137	116	102	139 → 116

108	125	139	130	137
147	135	104	133	100
→ 137

99	153	147	121	118	107 → 121

143	118	115	129	146
124	152	129	113	133
126	135	138	116	134
→ 143

144	131	101	108	104 → 108

123	128	121	143	128	119
153	134	126	124	124	135
114	121	116	124	129	145
→ 143

135	101	127	123	135	105	102
151	107	107	128	152	138	119
→ 138

142	107	136	135 → 135
---
Input: [124 156 123 128 131 129 144]
Output: 123

Input: [152 156 123 146 136 149]
Output: 156

Input:
[[135 139 113 124]
 [105 113 111 114]]
Output: 124

Input: [137 110  99 117 128 132 122]
Output: 99

Input:
[[115 112 119 119 113 122]
 [108 102 103 113 107 112]]
Output: 102

Input:
[[104 129 128 107 104 134]
 [137 124 129 136 145 115]]
Output: 124

Input:
[[104 125 126 128 132 131 114]
 [135 131 139 127 124 143 126]]
Output: 139

Input: [149 119 134 134 121 150]
Output: 119

Input: [133 125 111 156 105 106]
Output: 125
---
[[154 124 131 108 146 111 142]
 [139 102 136 113 139 102 100]
 [126 115 113 104 107 114 124]] yields 126

[[128 123 111 122]
 [117 111 108 102]
 [136 121 144 136]] yields 136

[[116 130 141 128 134 109 135]
 [158 115 126 110 137 114 116]
 [136 106 101 116 105 109 105]] yields 136

[[116 111 133 135]
 [124 135 119 125]
 [127  99 115 118]] yields 127

[[129 112 131  99 124]
 [100 128 132 134 158]
 [126 118 132 126 147]] yields 126

[[113 112 124 153 142 112]
 [115 115 112 156 131 125]
 [129 132 132 133 125 127]] yields 129

[[132 148 118 140]
 [140 126 111 129]
 [103 140 122 113]] yields 103
---
array([[149, 130, 120, 133, 124, 112],
       [103, 122, 125, 111, 132, 109],
       [133, 124, 122, 101, 134, 119]]) ==> 111

array([[115, 121, 106, 129, 131, 126, 109],
       [117, 127, 105, 136, 126, 129, 115]]) ==> 131

array([[141, 142, 111, 119, 118, 116],
       [123, 139, 125, 156, 111, 126],
       [133, 128, 126, 142, 121, 132]]) ==> 156

array([[133, 134, 131, 138],
       [132, 131, 129, 132],
       [142, 140, 135, 151]]) ==> 131

array([[115, 133, 145, 134, 103, 144, 129],
       [113, 126, 137, 129, 123, 135, 129],
       [113, 124, 136, 130, 117, 136, 116]]) ==> 123

array([[140, 128, 102, 128, 110],
       [114, 142, 137, 112, 134]]) ==> 102

array([[113, 141, 113, 128, 149, 121, 147],
       [117, 132, 115, 137, 133, 113, 152]]) ==> 149
---
[102 107 111 143] Answer: 111
[109 152 110 103 150 108] Answer: 110
[121 120  98 155 103 107] Answer: 98
[131 133 152 119 138 138] Answer: 152
[115 111 149 129 119  99] Answer: 149
[149 102 150 126 149 127] Answer: 150
[121 128 125 131 108 109  99] Answer: 125
[150 107 117 129 113] Answer: 117
---
[143 151 155 140 144 142 156] ==> 156, 155

[134 116 137 138 152] ==> 152, 138

[139 134 125 153 122] ==> 153, 139

[[126  99 142 130]
 [124 124 145 101]
 [125 132 156 141]] ==> 156, 145

[[140 145 136 119 114 142]
 [140 135 106 129 105 126]
 [132 119 129 121 123 138]] ==> 145, 142

[157 126 143 129 130 123 145] ==> 157, 145

[106 117 125 124 132] ==> 132, 125
---
[[127 139 135 125 144 136 117 116 148]
 [105 147 114 106 151 148 102 131 135]
 [147 137 140 104 131 132 117 122 118]
 [133 132 117 127 129 119 113 109 120]
 [100 137 103 105 154 115 101 138 133]
 [133 136 118 139 139 140 125 131 139]
 [135 116 127 143 104 143 151 147 138]
 [119 147 117 142 134 142 147 119 131]
 [137 102 130 133 104 125 152 153 120]
 [133 143 105 128 132 122 134 136 111]
 [118 146 109 114 150 124 105 143 136]
 [136 116 129 106 120 129 123 142 143]] Out: 133

[[113 115 137 127 144 139 123 133 139 119]
 [123 115 137 122 135 131 124 122 128 130]
 [123 128 135 107 130 141 101 122 152 142]
 [130 119 132 132 128 133 132 129 130 129]
 [143 147 112 150 112 120 155 125 106 119]
 [136 125 121 133 121 118 137 125 123 138]
 [141 113 116 135 115 105 148 136 104 143]
 [136 123 131 110 117 139 108 124 146 149]
 [123 125 135 116 138 148 110 132 154 129]
 [129 113 126 127 122 118 131 133 124 140]
 [145 125 117 136 110 101 145 127 107 145]
 [141 109 120 132 121 113 144 135 112 143]] Out: 129

[[142 116 114 110 152 136 130 135 131 135 126]
 [138 139 137 132 123 136 123 116 117 116 117]
 [131 115 129 123 138 132 129 135 131 139 137]
 [140 122 126 121 132 133 128 124 124 127 116]
 [141 121 107 126 148 121 129 145 128 116 109]
 [130 122 127 115 131 112 130 147 135 127 112]
 [129 125 138 118 123 131 129 125 136 131 127]
 [128 122 133 115 126 130 127 132 136 139 133]
 [132 107 116 105 142 119 132 152 139 145 123]
 [113 128 132 132 117 129 128 124 132 143 147]] Out: 128

[[129 127 120 127 125 127 147 140 140 131 135 133 128 130]
 [128 123 119 127 128 110 108 119 117 123 114 117 128 127]
 [128 125 122 128 127 115 118 125 125 127 126 127 128 129]
 [129 134 135 128 131 117 111 124 130 131 138 135 128 127]
 [130 134 132 128 126 128 132 131 131 129 129 128 128 127]
 [128 125 118 127 129 100 100 118 118 124 120 125 128 131]] Out: 129

[[149 135 120 120 127 118 129 118 125]
 [146 133 122 120 126 121 129 116 122]
 [148 135 119 122 128 119 128 126 135]
 [148 133 122 120 125 121 129 116 122]
 [149 134 120 120 127 119 129 118 126]
 [147 135 120 123 129 119 128 127 136]
 [150 136 119 122 129 117 129 125 135]
 [148 137 119 122 129 118 129 126 136]
 [149 138 119 121 129 117 130 124 134]] Out: 150

[[125 128 131 127 125 125 132 127 128 126 126 121 131 127]
 [134 125 121 116 122 117 146 120 124 121 110 101 138 131]
 [116 122 127 119 115 125 143 130 134 121 119 101 147 129]
 [132 125 121 118 122 116 145 123 125 121 111 101 138 130]
 [122 122 122 122 118 114 141 137 128 121 112 106 136 133]
 [120 123 124 119 117 120 143 135 130 121 116 104 142 134]
 [121 136 128 119 126 129 128 121 140 120 127 128 134 139]
 [142 124 119 115 126 119 149 112 122 124 109  99 137 132]] Out: 120

[[114 134 129 119 128 131]
 [117 131 122 124 142 126]
 [138 135 124 136 127 127]
 [147 120 126 138 126 125]
 [133 155 124 133 128 128]
 [114 136 136 118 125 135]
 [146 120 123 141 132 124]
 [140 132 124 136 127 126]] Out: 114
---
134  118  153  137
117  132  146  147
-> 132

156  107  157  151
119  130  122  118
-> 130

133  119  116  119
111  151  148  132
-> 151

135  122  134  108
133  156  117  147
-> 156

117  103  139  104
129  137  127  146
-> 137

137  108  140  156
130  157  143  116
-> 157

132  128  139  153
129  128  132  150
-> 128

132  141  115  119
117  120  151  131
-> 120
---
153,126,135,155 yields 153
151,119,122,117 yields 151
122,130,133,101 yields 122
105,117,132,130 yields 105
143,151,134,129 yields 143
128,154,101,157 yields 128
129,136,119,104 yields 129
---
[[148 114 102 140 116]
 [129  99 123 100 155]
 [151 111 102 132 119]] 99

[125 136 153 128 140 140] 125

[132 153 113 127 123 117] 113

[136 104 118 142] 104

[[108 110 106 107 102]
 [135 133 122 134 132]] 102

[131 155  98 139 111] 98

[112 154 126 116] 112

[136 140 123 151 120 147] 120
---
[[106 126 134 148]
 [154 138 125 109]
 [155 138 125 109]] yields 134

[[148 152 133 104 153 139]
 [144 150 100 107 138 154]] yields 133

[152 134 136 121 132 134] yields 136

[139 144 110 145 152 142] yields 110

[111 138 101 156] yields 101

[116 129 152 138] yields 152

[111 124 131 123 103 131] yields 131

[[133 148 135 129 123 129 112]
 [125 145 135 128 128 131 103]
 [126 140 133 119 133 123 106]] yields 135

[137 112 139 134 153] yields 139
---
[[134 130 132 115 142 125 115]
 [139 138 107 128 148 111 122]
 [109 124 154 115 122 142 129]] result: 134, 129

[[139 110 134 119 132 114 118]
 [108 101 147 101 124 109 129]] result: 139, 129

[108 146 134 107] result: 108, 107

[[129 129 126 120 124 128]
 [126 125 120 143 101 130]
 [146 146 130 141 132 128]] result: 129, 128

[[112 149 128 120 113 136 136]
 [146 131 135 123 123 157 139]
 [111 129 132 102 136 132 132]] result: 112, 132

[[123 124 129 131 120 136 121]
 [131 124 126 103 143 127 124]] result: 123, 124
